M: 3 groups of rows, each row roughly a mix of its group's hidden directions; one row fits no group:
M (118 x 10):
[[  7  -7  -7  18   3  26  -8   0  12  22]
 [-30 -16  -3   6  17   8  -8   8   3  12]
 [-26 -15  18  10   2   9 -20  -2   9   6]
 [ -7  -4  21  18  -3  21   3   8   8  22]
 [ -2  11  19   2   3 -10  17  22  17 -16]
 [ 11 -14   2   2  28 -14   2  -8 -23   2]
 [ 18  -5  21  13 -18   7 -12  -1  16  13]
 [-13 -18   5  12  11  14   2   0  29  -5]
 [ 27  -2  16  13 -11  20  11   4   2   5]
 [ -8 -16   1  18   5  -2  -4 -18  29   1]
 [ 21   3  10  22  -8  15 -12  11   8  16]
 [ 14  11  24  23  -7 -11 -15   7  -1   5]
 [-25 -16 -15 -22   7 -10   6   0   5  -4]
 [ 15  13 -21   0   0 -21   2 -14  -7 -19]
 [ 20  21 -27  -1   6   1  -2 -11  -4 -11]
 [-18   8 -27 -10   3  -5   7   4  23  -5]
 [-30  -4  -5 -12  27   1  -4  -4   2   4]
 [ 18   2  -7 -14  -2   1  13   3 -34   2]
 [-10  19   0   8   3 -27  10 -18 -10  -7]
 [ -6  13  -4  20  19  14 -24   8  -4   5]
 [-19 -14 -12 -14  11 -15  -4  -7 -23  -7]
 [  6 -18  30   8  -3   4  20   0   6   8]
 [  3  17   0   1  12  10 -10   6  32  11]
 [ 29   9  10  21 -16   1   8   1   3  11]
 [  5  24  17  11  -9   6 -10  12  21   9]
 [ 26  17 -17  -2 -21  -3  -2  10  -1   4]
 [-24 -17   8 -11  22   1   7   2  -8 -14]
 [-16  -9  21   6  24   1  11   2  17  -8]
 [  1  19  -1 -14   7   9 -20  25  -1 -12]
 [-22  28   0   1  -7 -12 -12  -8  12 -10]
 [ -5 -18 -17 -31  -4   6   4  -2  14   3]
 [ 11 -20  20 -12 -14   8 -19  -2  -4  12]
 [  2 -24 -12 -23  -3   2  13  14 -11 -11]
 [ 22  20   2  -5  -2  -3 -13   7  25  10]
 [  2 -26 -14  -1 -19   9   5  -4  19  13]
 [ -6  15 -35  -6  -5   5 -12   9  -6   6]
 [ 23  11   7   4 -12 -25  -4 -15  -6  -9]
 [  1  11 -16  10  11  19   1 -26  -9 -12]
 [-10  -9   8   9 -13  26   1  -1   3  27]
 [ -4   1 -28 -21  15 -14   5   2 -13   3]
 [ 23  10  -6  12   1  24 -13   0  18   1]
 [ 19  28   5  -1 -10  15  -9   4  18   3]
 [-11   5  -3  19  17  -7  22 -17   7 -15]
 [ -5 -21   6  -4  -8 -16   5 -31  -7   4]
 [ 14  -5  18  11 -29  12   4  -3  -7  11]
 [ -8 -16   1 -23  -3  26  14   9   3   5]
 [-16  -7 -13  -8  17  19  -2 -14  13 -18]
 [ 12  29 -22   0   0  -5  11   2 -16  -4]
 [-11 -17  21  -1  12  -1  18 -17 -14  -8]
 [ 11   5 -25 -22   0  14 -11  -3  18   1]
 [-30  -3  -6  -5 -14   7 -11  17  -6  15]
 [ -3  -6  20   8 -31  -6  -8   9 -12  -8]
 [-18   6 -14 -10 -11 -12 -16  27  -1   2]
 [-34  -1  -4  -7  17  -2   6  11 -11 -10]
 [-22 -18   4 -15   5  -1  19 -18 -10   0]
 [  8  13 -15 -11 -12  29   8  -9  -1 -13]
 [ -8   4 -27 -16   1  -5  11   1 -25  -1]
 [-19  10  -9  15  15  15  -3 -16  14  15]
 [-25  11  -2   4  17  14  -9 -18  11  13]
 [ -9   7 -30 -18  12  -8 -16   4  -3   8]
 [ 12  23  -8  22  -1  -9  -9 -16  13   4]
 [ 11  -3  -8   9   3   3   9 -37  -9   4]
 [ -8  -4  37   3  -8   7   0  17   5  -1]
 [ 15  -5   1 -11 -17 -30  10 -11  -3 -11]
 [ 30   0  18  15 -13   6  -8  -6  -2  12]
 [-14   5 -12  -7   7 -21   8 -25 -14  -9]
 [ 23   1 -26   1   8  17  -7  15   2   7]
 [-24 -11  27   3  14  10   3  -5  10   4]
 [ 10  -3  16  -1 -11 -25  12 -13 -17 -11]
 [-18  19 -11  -6  18 -16 -14  -9  -3 -12]
 [-18 -12  -2 -16  -1 -25   3 -22   7   1]
 [ 15  21 -16  14  -2  10  -8  16  18   1]
 [ 17 -15   1  -2 -12  15  -7  -6  20  22]
 [ 13 -33  16  -4  -5   2   2  -8  -9  13]
 [ 22   6   7  14 -19  19   4   0  12  15]
 [ 24 -16  15  17   4   0  13 -16   2 -10]
 [ -2  19  28  16 -11   3   2 -12  10 -10]
 [ 12  15  20  11 -19  -8   7 -22  -5  -1]
 [ 21   1 -26 -11  -4  -5  10  -9 -20   5]
 [ 35  -6  -1  -3 -18  -4   8   8  -9 -10]
 [ -1 -22 -29 -10  -2   2   7  -5  18   8]
 [ -7  -7  29  13 -13  -1  -9  -5  22   3]
 [ 24 -14  22   7 -15   1   5   5  -9  16]
 [-15   2   4  11   5  -2  -6 -29  21 -12]
 [ 13  -2 -20  -2   6 -23 -16  -2  -7 -20]
 [ 12  10 -16  11  -7  -8 -16  20  17 -11]
 [ -5 -20  22  12 -11   4   3 -16 -19  -8]
 [ 17  -5  -7 -10  19  24   2  14 -16  -5]
 [-21   0  -6   4  18  14  16   9  14 -17]
 [  5  20  -1  -3   3 -23  -9   6 -14 -24]
 [ 14   9  13  16 -16  17 -18  -4  -7  15]
 [ 21 -10  24   5 -16  -5  13  -2 -17  -1]
 [  5 -12 -12 -15  -5 -25  12 -13 -12 -16]
 [  0 -11  22  17 -26   9  -3  10   6   8]
 [-21   0   5 -17   1  -3  20  23   1  14]
 [ 25   9   3 -10 -20   1  -2   2 -23   9]
 [-16  -8  -5 -18   4  12 -28  -8  13  -6]
 [-22  -2  10 -20  13 -22   2   9  -7 -11]
 [ -1  -4 -29  -1  14 -15  -1 -24  -5   0]
 [ 13  -5   7 -13 -11 -19  14  -5 -25  -9]
 [ 13  14  24  24  10   4  -7   8  11  -2]
 [-22   7   7   5  24  12  15   3  16  -9]
 [ 29   6  15  21   9  -5  -7   7  -4  10]
 [  7 -21  18  15 -10 -11  13 -16 -11  10]
 [-24 -21   0  -8   0  13  15   5  13  14]
 [ 20  -3   8  21  -9 -17   6 -20 -13   0]
 [ -2  10   3  22  -3 -23  15 -23   4  -1]
 [ 18   9 -12  10  12   1 -21 -19  11 -13]
 [  8  -2  27  22   0  10   4 -10  14 -13]
 [-15  18 -22 -18   0  15  -1   6   1 -16]
 [-31   9 -15 -17  -1 -12  -8   0   3  -8]
 [-15  -1 -20 -12   4 -19 -15   4 -18 -13]
 [ -7   0  11 -13 -15  -4  20  25  -2  16]
 [  5  29 -16  15  12   4  -8 -18  -1  -5]
 [  9 -22   9   5  -7  24   0  18   3  17]
 [-16 -23  -7 -20  19   9  -2  -4  -7 -10]
 [-14 -17 -12   9  21   5   1 -19 -12 -13]
 [ 21  25  -1  -4 -16   8   0   8  13  15]]
which group is each row in? (one row of each group first):
[  9 -19 -12  19  12  11 -10 -23   0  -3]
R
[-10 -24   9   1  -6 -23  17 -14  -9   1]
U
[-17   2   4  -8  18   8 -12 -23   3 -20]
A

[  1 -19  36   4  -2  -7 -11  -4  -1   7]
A
[20  4  9 27 -7  8  2 -9 21  4]
A
[  1  -5  36 -12   1 -14   4   6  11   7]
R
[ -6   8  -6   3 -11 -10 -15  32  16  -4]
R
[ -9 -19  32  14 -13  -1  -6   1  -2  -6]
R
[  1 -25   3  -8 -22 -16   2  -6  -6  19]
A
[-12   6  20  19  11   9 -22   5  -1  14]
U
[ -3   1 -13  14  11 -15  -5 -31  12  -2]
A
[  9  14  -8  -1   0 -23   8  -9 -17 -23]
U
[  2  28 -16  -4   9 -10   3 -11 -19 -12]
A
[  4 -17  29  18  13   0  15   6   1   0]
A
